(in the rows, 128 means zero)
Y: a few groups of rows, each row roughly a mix of its group's hidden directions:
Y (116 x 10):
[[142 163 100 131 173 141 116 117 150 136]
 [145 141 114 170 149 118 145  87 129 144]
 [172 150 159 131 126 100 154 123 112 137]
 [ 98 123 133 105 123 133 176 112 131 162]
 [154 122 156 104  93 153 107 134 138 100]
 [105 125  99  92 110 117 150 151 159 117]
 [141 139 101 158 144 160 122  86 133 112]
 [136 148 160 112  85 141 106 129 132  97]
 [ 97 144 129 157 138 124  96 105  96 106]
 [137  89 152 145 165 123 126  93 113 127]
 [124 110 165 125 109 139 141 104  81 119]
 [127 110 146  91 159 114  87 133 134 111]
 [131 173  87 155 121 143 115 134 131 113]
 [125 103 125 147 109  92 150  90 110 146]
 [118  92 117 163 133  92 128 145  99 130]
 [125 157 105 146 123 103 154 120 145 171]
 [ 93 110 143 139 109 121 139 153 118 174]
 [152 129 113 139 117 130 184  96 131 119]
 [118 156  75 143 118 114 156 129 144 134]
 [110  88 124  98 119 139 135 150 120  87]
 [127 143 121 121 147 141 144 121 169 177]
 [128  91 112 133  92 115 107 122 156  97]
 [140 103 124  99 131 149 141 155 167 156]
 [165 140 153 152 149 151 100 112 133 151]
 [143 140 102 172 131 155 135 107 113  99]
 [149 173 144 116 161 152 122 152 139 125]
 [137 152 104 120  94 124 178 128 144 134]
 [163 131 142 118 122 125 149  83 144 159]
 [162 131  89 133 147 138 140 163 129 103]
 [122  96 140 122 167 127  87 124 118 102]
 [118 103 114 145 109 107 107 137 152  82]
 [155 136 120 144 145 109 161  82 139 142]
 [ 83 144 101 126 114  92 145 142 127 112]
 [100 127 152 108 119  82 108 124 102 143]
 [105 143 145 105 102 134 157 122 158 163]
 [159 119 121 121  97 115 121 101 174 117]
 [131  91 160 152 122 124 139 122 112 170]
 [126 109 114  81 151 101 125 126 148 100]
 [128 160 124 123 138 171 122 122 137 174]
 [124 127  86 151 136 168 125 133 140  94]
 [100  93 108 109 116 137 140 155 121  91]
 [104 115  91 102 136  98  97 109 113 129]
 [169 103 160 115 121 122 139 120  93 143]
 [124 125 167 131 137 142 129 185 134 139]
 [160  82 138 124  91 118 124 107 122 134]
 [164  83 133 106 125 153 120 136 123 105]
 [142 115  98 117 130 152 133  84 160 144]
 [158 122 125 101  99 116 143  91 158 135]
 [108 132 162 115 125  83 112 140  98 141]
 [136  76 152 122 100 130 143 142 135 154]
 [107 136 104 102  99 140 125 170 133 102]
 [ 99 120 118  81 130 160 131 156 115 122]
 [145 109 136 135 150 143 140 122 150 184]
 [131 104 141 131 121 123 147 108  82 167]
 [149 154 155 149 149 151 113 100 128 159]
 [148 140 100 132 102 111 162 141 117  89]
 [ 96 104 123 117 118 113 161 121  86 111]
 [129 101 131 154 117 132 182 105 115 141]
 [143 116 112 122  92 144 109 102 171 141]
 [115 165  92 106 132 123 126 141 166 112]
 [124 154 120 141 139 172  94 145 154 141]
 [124 164 143 142 171 143 120 163 114 123]
 [147 163 142 130 157 107 132 146 146  89]
 [165 135 166 118 153 125 139 145  93 129]
 [113  88 129 171 139 142 142 114 100 126]
 [ 90 166 138 109  92 119 144 121 129 114]
 [109 117  91 130 121 153 119  80 147 122]
 [161 148 114 135 151 108 146  83 145 128]
 [144 141 119 136  94 137 185 116 131 135]
 [142 102 145 179 125 126 100 132 103 138]
 [111 137 118 118 139 146 104 168 149  88]
 [117 183 128 147 123 115 109 131 159 142]
 [136 118 170 112 109 134 152 135 154 164]
 [120 144 149 174 134 169 127 140 127 106]
 [133 167 166 141 130 148 117  93 112 140]
 [119  83 111 117  85 124 129 101 130 138]
 [162  89 147 110 115 154 124 140 153 143]
 [151 101 145 156 156 138 127 114 115 169]
 [113 147 100 140 119 124 114 119 183 110]
 [148 112 133 100 137 129 128  98 154 174]
 [119 160 142 115 112 138 121 107  98  83]
 [129 148 113 186 137 131 130 108 119 154]
 [179 156 135 153 135 127 154 116 117 116]
 [151 112  94 107 114 138 160 154 156 121]
 [157 112 138 150 155 126 146  79 120 122]
 [142 103 118  88 137 124 126 115 155 170]
 [131 119 116 134 145 125 119 119  79  82]
 [109 111  93  95 135  96 107 152 116 123]
 [124 123 133  93 115  73 125 118 110 146]
 [104 112 143 162 117 159 108 151  97 132]
 [154 133 169 113 107 108 160 126 134 155]
 [113 139 132 108 154 130 128 171 121  85]
 [102 120 105 143 100 166 139 115 152 103]
 [121 101 119 138 158 142  97 125 112  84]
 [145 137 130  66 124 147 140 136 144 117]
 [147 163 128 132 116 109 156 111 146 169]
 [140  99 131 175 107 134  93 119 127 145]
 [113 169 133 133 154 140 145  93 126 159]
 [121 110 134 126 138 170 128 172 159 139]
 [142 108 134 142 117  76 140 116 130  93]
 [143 109 117 109 130 144 146 181 155 134]
 [147 167 154 146 115 136  91 128 154 136]
 [157 140 144 125 166 101 108 110 106 153]
 [113 137 151 136 154 107  98 162  95 126]
 [119 177 117 126 113 119 102 138 143  91]
 [139 111 157 109 163 125  83 118 125 111]
 [161 123 151 104 161 107 121  92 141 125]
 [115 101 114 161 102 112 130  92 121 157]
 [131  79 137 135 105 118 132 116  87 145]
 [ 87 149 112 144 141 102 149 113  95 127]
 [134  94 131  81 105 123 153 116 107 132]
 [156 173 151 148 126 139 101 117 128 151]
 [ 97 144  78 126 112 118 136 159 141 126]
 [120 123 138 151 135 127 142 112  85 174]
 [157 134 152 148 140  81 149 115 114 115]
 [ 95 126 122 125 150 104  87 149  97 119]]

the one row of each list that fits no group (the others fit one group, some only roughly):
  * J38: [146 127 179 117 120 154  95 142 113 124]
  * J312: [149 141 154 110 154 100 163 134  98 119]
  * J931: [156 110 126 123 134 166 152 141 170 140]
  * J849: [155 139 122 128 112 106 149  73 118 122]
  * J889: [103 141 118 168 130 159 113 106 120  96]
  * J335: [ 82 143 115 103 121 115 166 117 113 121]
  * J813: [149 120 123 132 126 142 107  68 143 113]
  * J702: [116 150 136 156 101 124 144  95 103  96]
  * J444: [ 92  92 113 105 110 134 142 127  94 140]
  * J42: [ 99 144 103 109 119  97 113 160 150 147]
  * J996: [153 158 124 157 142 108 128 118  90 101]
 | J813
  * J832: [ 94 116 168 129 137 146 109 161 133 149]
  * J556: [132 148 108 114 142  82 141 116 156 157]
  * J598: [159 143 104 156 135 146 143 156 124  92]
  * J93: [133  91 134 154 114 100 114 158 101 110]
  * J872: [121 115 137 124 143  99 135 105  78 155]
  * J850: [131 168 136 171 159 103 137 121 128 134]
  * J581: [156 171 107 108 109 137 144 128 141  98]
  * J738: [ 92 176 115 105 115 122 148 118 140 124]
  * J733: [116 134 133 125  84 126 167 153 125 158]
  * J580: [151 133 119 145 167 169 110 110 146 139]
  * J129: [146 116 140  72 127 122 134 128 143  94]
  * J375: [122  89 115 162 157 124 143  98 113 116]
 | J872
  * J199: [156 130 132 130 122 140  94 146 170  97]
  * J670: [136 145 162  96 106 145  93 156 129 129]
  * J972: [ 87 162 114 127 106  91 137 139 140 128]
  * J584: [144 140 157 144 160 142 114 159  92 134]
  * J979: [ 99 102 164 118 131 133  96 157 114 140]
  * J417: [ 73 123 121 152 122 141 105 129 115 102]
  * J438: [108 103 159 106 123 128 129 171 146 151]
  * J688: [163 173 112 124 117 150 111 120 138 102]
  * J935: [170 103 118 126 135 142  95 144 121  94]
  * J866: [114 170 109 126  90 108 130 143 152 144]
  * J975: [ 88 141 108 116 126 111 165 130 149 157]
 | J866
  * J262: [125 156 152 145 123 119 110 135 130 184]
  * J786: [106 110 115  88 123 105 105  99 136 154]
  * J92: [114 127 146 183 123 144 106 102 117 141]
  * J619: [106 131 155 140  99 135 144 176 126 108]
  * J318: [105 176 112 149 145 131 137 111 147 154]
  * J166: [170 156 151 164 136 138 150 140 124 118]
  * J440: [114 139 149 167 141 171 112 101 135 129]
  * J410: [137 120 155 150 147 129 131 136  75 153]
  * J416: [150 106 141  93 123 144 140 122 126  79]
  * J346: [158 111 116  84 131  99 145 149 128 148]
 | J92
  * J44: [161 121  87 108 118 123 156 103 149 129]
  * J830: [169 147 142  93 130 131 131 130 164 105]
  * J113: [160 145 166 130 123 162 108 110 143 148]
  * J223: [114 113 161 109 151 127 109 158 136 167]
  * J694: [161 163 147 144 153 154 143 150 123 145]
  * J684: [111 141 110 168 130  87 117 152 143 145]
  * J490: [115 148 126 178 129 133 110 128 116 169]
  * J423: [140 111  78 108 101 126 151 124 141 107]
  * J319: [110 132 166 150 157 135  90 142 110 137]
  * J278: [ 89 129 145 142  96  97 154 131 120 150]
  * J228: [154 116 145 106 133 109 119 156 133  79]
 | J694
  * J337: [122 137 135 128  83 108 104 157 140  95]
  * J263: [137 126 126 138 156 153 124 188 132 120]
  * J803: [134 139 101 148  78 156 148 118 143 132]
  * J743: [113 104 148 101  92 150 143 161 118 116]
  * J161: [166 137 128  92 113 118 144 111 165 114]
  * J295: [ 97 108 132 148 114  97 156 138 125 166]
  * J347: [ 93  95  96 145 160 112 116 131 123 117]
  * J811: [134 128  81 130 144 115 110 158 133  91]
  * J89: [ 99 151 119 146 140 138 139 113 106 177]
  * J510: [134 133 102 178 155 139 119 101 114 115]
  * J275: [117 137 104 122 108 157 104 118 176 141]
  * J767: [160 124 172 155 123 136  95 124 121 144]
  * J108: [ 96  98 151 102 122 106 142 153 126 155]
  * J4: [130 108 149 177 131 155 132 114  99 141]
  * J151: [146 130 161  94 113 152 102 139 118  97]
 | J803
  * J288: [160 127 125 121 106 135 174 162 145 120]
  * J162: [163 114  89  97 134 121 142 109 151 142]
  * J385: [109 123 128  88 151 103  90 145 146 129]
  * J468: [134 127 154 158 109 141 165 120 117 167]
  * J988: [106 107 125 100 117 118 111  92 142 167]
  * J190: [127  87 127 100  99 153  99 146 124 117]
  * J282: [157  94 165 157 108 131 112 133 112 139]
  * J146: [140 148 118 154 173 133 121 114 142 166]
  * J807: [142 120 143 135 146 145 123  98  77 104]
  * J474: [118  99 121  97 110 101 127 115 103  90]
 | J474
  * J827: [169 148 155 139 154 113 118 151 132 101]
  * J545: [128 137 152  82 141 111  88 143 141 128]
  * J48: [ 85 135 118 131 106 122 124 170 128 159]
  * J583: [137 107 104 102 157 140 111 170 147 137]
  * J264: [120 132  98  95 149 145 160 125 156 152]
  * J464: [155 132 155 161 144 121 128 117  96 162]
  * J258: [145  88 166 143  96 130 115 142 129 145]
  * J719: [151 122 129 152 113 131 111  76 157 132]
  * J821: [150 113 143 109 129 118 119 161 133  77]
  * J11: [115  97  87  91 145 124 109 140 141 132]
  * J354: [128 115  75 105 101 115 147 118 139 111]
  * J754: [ 78 155 111 157 150 122 124 139 135 114]
 | J719
  * J100: [138 138 100 153 113 149 155 140 130  82]
  * J52: [103 114  99 106 118 124 110  79 138 141]
  * J389: [124 126 128  94 124 113 172 100 105 151]
  * J418: [164 117 166 118 109 159 113 125 149 144]
  * J784: [131 136 155 172 131 135 121 108 112 169]
  * J586: [123 117 116  88 112 107 143 133 152  85]
  * J24: [109  90 150 161 110 143 113 126 109 156]
  * J30: [ 89 171 133 125 121 121 156 105 107 124]
  * J403: [160 144 152  85 132 129 101 128 145 106]
  * J226: [113  97 109 113 137 166 121 140 167 144]
  * J731: [109 153 170 146 106 101 133 120 101 118]
  * J156: [129 145 134 160 111 150 139  75 131 115]
  * J242: [121 134 143 120 122  91 138 126 143 184]
  * J233: [ 94 149  89 104 138 117 160 130 146 132]
  * J431: [152  83 147 140 113 128 112 140  91 120]
 | J24
  * J547: [124 130 102 147 111 151 150 161 135  86]
  * J188: [116 159  91 109 115 100 146 141 156 140]
  * J367: [152 109 167 110  93 153 122 133 149 139]
  * J422: [122 125 123  75 144 131 145 133 169 139]
  * J681: [158 139 124  94 109 149 126 108 168 143]
  * J6: [141 151 140 101 138  90 130 121 159 160]
  * J752: [ 85 154  97 115 139 156 134 137 145 144]
  * J139: [118 114 115 118 105 124 152  86 120 171]
  * J737: [109 101 102 120  96 100 136 109 151 102]
  * J985: [129 132 147  98  84 135 161 148 130 151]
  * J397: [103 142 158 121  76 120 140 133 141 145]
  * J289: [102 105 118 119  89 139 163 159 118 123]
  * J218: [171 112 156  98 125 107 144 132 115 105]
  * J908: [ 82 103 105 141 118  97 143 114 110 123]
 | J422
  * J116: [169 140 175 110 133 130 119 104 132 138]
  * J279: [127 114 143 116 129 146 115  84 158 164]
  * J748: [161 145 164 160 154 114 130 125 108 143]
  * J606: [133 117 158 121 120 158 142 111 165 164]
  * J989: [143 110 152 108 150 125 102 117  97  89]
  * J177: [134 117 115 129 103  85 151  87 141 131]
  * J266: [128 126 169 152 111 138 140 128 111 174]
  * J973: [119 154 123 174 142 159 117 113 119 100]
  * J847: [159 120  79 104 125 123 146 102 141 125]
  * J88: [150 109 132 106 109  88 152 108 137 100]
  * J298: [162 121 165 108 116 165 120 118 147 145]
  * J112: [112 115 116 186 130 136 144 117 108 148]
  * J504: [140 145 123  91 136 158 137 125 174 145]
 | J989
  * J709: [114  94 100  90 120 132 126 157 154 137]
  * J638: [163 113 140 130 155 134 131  85 123  97]
  * J22: [118 136 153 120 127  93 112  84 108 151]
  * J662: [124 161  99  99 104 108 146 146 156 136]
  * J76: [154 117 130  74 108 143 126 132 152 110]
  * J473: [116 126 133 118 130 107 104  71 115 151]
  * J406: [151 101 133 126 109 130  95 148 121  83]
  * J80: [140 111 185 132 112 153 129 126 106 143]
  * J488: [151 153 123 172 140 156 135 125 123  94]
  * J760: [162 110  95  99 135 133 143 112 159 148]
  * J533: [140 153 135 145  87 172 140 143 116 123]
  * J650: [156 115 149 110  88 150 143 150 155 126]
 | J650
  * J947: [139 117 128 129 154 164 109 106 111 172]
  * J391: [155  75 155 129 119 146 133 122 106 128]
  * J964: [180 138 132 111 138 100 150 107 122 146]
  * J97: [107 133 130 164 145 175 107 142 130 110]
  * J96: [184 121 161 135 125 135 120 119 115 152]
  * J886: [119  85 125 121 110 160  92 151 119 124]
  * J482: [132 156 138 183 155 106 124 127 122 130]
  * J10: [137 139 126 122 124 125 123 143 187 164]
  * J842: [122 102 147 164 140 122 147 106 112 167]
  * J316: [139 158 125 169 136 143 100 121 159 149]
  * J907: [114 140 125 107  82 121 124 156 152  99]
  * J659: [185 120 159 148 133 119 122 115 115 138]
  * J398: [128 134 110 135  91 133 153  78 136 111]
  * J68: [104 121 131 134 141 121 170 104  99 162]
 | J947
